[[134 130 125 107 136 118]
 [127 132 126 115 122 124]
 [131 121 130 128 137 136]] Answer: 128

[[133 129 126 129 133 106 120]
 [127 125 138 123 114 140 121]
 [137 132 125 128 136 105 114]] Answer: 136

[[146 122 120 136 153 138]
 [136 130 128 130 143 131]
 [139 110 144 154 134 152]] Answer: 154

[[121 133 146 123 131 144]
 [132 145 134 151 115 131]
 [148 116 110 121 147 109]] Answer: 121

[[137 123 127 135 139]
 [116 142 141 119 118]
 [117 126 158 140 108]] Answer: 158

[[152 129 125 127 129]
 [108 112 142 126 131]
 [118 136 117 127 126]] Answer: 117

[[130 127 127 136 126 127 133]
 [130 128 123 133 126 127 125]
 [120 140 124 130 144 122 156]] Answer: 144

[[146 103 137 149]
 [111 150 125 113]
 [101 130 124 101]] Answer: 130
---
[[141 103 116 125 123 120 147]
 [135 120 126 129 134 131 130]] Out: 103

[101 144 103 147 154] Out: 144

[[152 108 135 116 130]
 [141 141 109 136 111]
 [153 108 132 118 126]] Out: 108

[142 134 124 105 121 134 144] Out: 134

[[148 120 149 148]
 [151 146 130 154]] Out: 120

[108 145 107 146 148] Out: 145
---
[[144 143 134 109]
 [114 137 144 128]
 [107 147 120 127]] → 114

[[115 104 134 131 105]
 [122 113 113 130 109]] → 122

[[128 136 110 128 128 113 112]
 [138 119 128 147 123 126 151]] → 138

[[117 150 123 149]
 [113 140 148 130]] → 113

[[125 119 117 129 132 131]
 [117 114 154 129 157 116]] → 117

[[116 103 103 132]
 [101 102 135 133]] → 101

[[108 101 139 109 145]
 [128 126 102 138 128]
 [136 126 128 128 122]] → 128

[[126 127 130 107]
 [146 117 114 106]] → 146

[[150 149 140 139 141]
 [124 121 129 105 118]] → 124
---
[[127, 128, 129, 132, 128, 130, 127],
 [131, 128, 128, 126, 129, 125, 130],
 [129, 135, 127, 152, 158, 127, 131]] -> 158

[[152, 139, 105, 117, 103],
 [134, 123, 144, 135, 139],
 [153, 141, 105, 116, 103]] -> 105

[[139, 118, 126, 121, 118, 126],
 [150, 134, 118, 127, 123, 126],
 [140, 117, 128, 121, 115, 125]] -> 121

[[119, 118, 122, 109, 120, 136],
 [133, 122, 127, 110, 126, 132],
 [128, 151, 119, 120, 135, 118]] -> 120

[[124, 124, 133, 115, 132],
 [123, 139, 127, 127, 129],
 [151, 103, 125, 135, 125]] -> 125

[[131, 133, 133, 130, 116],
 [146, 125, 125, 134, 140],
 [134, 130, 105, 118, 124]] -> 105
---
[[133 109 120 140 152 131 142]
 [135 151 109 110 135 117 122]] ==> 142

[[114 115 127 132 128]
 [145 110  99 136 138]] ==> 128

[[127 142 129 126 113]
 [120 151 126 114 121]] ==> 113

[[153 142 137 127]
 [134 106 143 132]] ==> 127

[[150 133 122 128 118]
 [113 121 109 137 132]] ==> 118

[[135 134 142 122 140]
 [150 142 132 146 128]] ==> 140

[[131 124 135 123 126 138 117]
 [129 143 147 114 149 124 139]] ==> 117

[[112 112 117 145 124]
 [135 136 156 114 140]] ==> 124

[[126 132 114 118 143 125]
 [147 137 118 107 156 107]] ==> 125

[[147 124 111 133 142 124]
 [130 128 124 121 100 112]] ==> 124
---
[[137 113 131 124 129 130 136 140 140 119 147 126 142 131 133]
 [124 124 131 119 130 130 136 136 134 124 140 134 145 117 125]
 [126 126 134 119 132 128 120 112 137 135 148 121 121 125 114]
 [130 129 126 132 129 123 119 117 131 133 131 117 114 134 121]
 [144 119 123 136 120 124 130 137 128 119 119 120 126 142 143]
 [130 127 135 139 117 136 118 129 118 127 116 131 116 126 122]
 [134 130 127 122 124 129 119 112 128 129 121 128 118 140 136]
 [116 138 125 138 133 127 137 144 115 131 111 139 136 116 125]
 [117 125 141 141 121 137 117 120 123 130 138 122 115 114 104]
 [139 124 138 117 117 140 122 123 137 118 136 138 131 136 134]
 [109 141 124 129 142 125 142 137 118 136 120 137 140 113 125]] >> 142

[[126 111 128 136 130 121 124 127 132]
 [129 119 119 126 133 119 142 146 122]
 [124 125 120 133 124 124 128 134 129]
 [115 135 114 125 141 135 122 146 128]
 [101 124 102 118 147 154 124 146 120]
 [128 123 124 146 145 114 130 127 130]
 [113 133 118 117 126 146 126 144 124]
 [128 147 138 148 132 119 127 117 112]
 [127 122 120 131 132 121 140 120 122]] >> 124

[[128 114 145 109 126 121 120 124 145 129]
 [127 118 143 105 122 124 127 123 143 125]
 [132 148 137 129 129 137 133 130 137 117]
 [147 134 136 126 121 153 134 139 136 134]
 [130 149 142 131 128 138 132 130 142 122]
 [142 134 124 108 126 135 123 145 124 120]
 [131 144 126 128 125 130 128 118 126 127]] >> 124

[[139 147 117 107 155 135]
 [138 145 112 127 149 152]
 [137 153 106 104 149 144]
 [137 151 104 118 146 154]
 [139 141 119 126 154 144]
 [138 153 107 104 150 142]
 [137 153 104 106 148 146]
 [137 148 107 123 147 155]
 [137 153 103 111 146 151]
 [137 153 105 104 149 144]
 [137 153 105 105 148 145]
 [137 152 103 116 146 154]] >> 107

[[148 124 117 109 134 111 133 145]
 [153 132 117 105 123 112 139 125]
 [137 129 136 123 131 114 141 130]
 [116 124 137 150 111 141 145 121]
 [123 122 129 137 129 135 138 135]
 [119 128 124 127 140 128 104 134]] >> 111
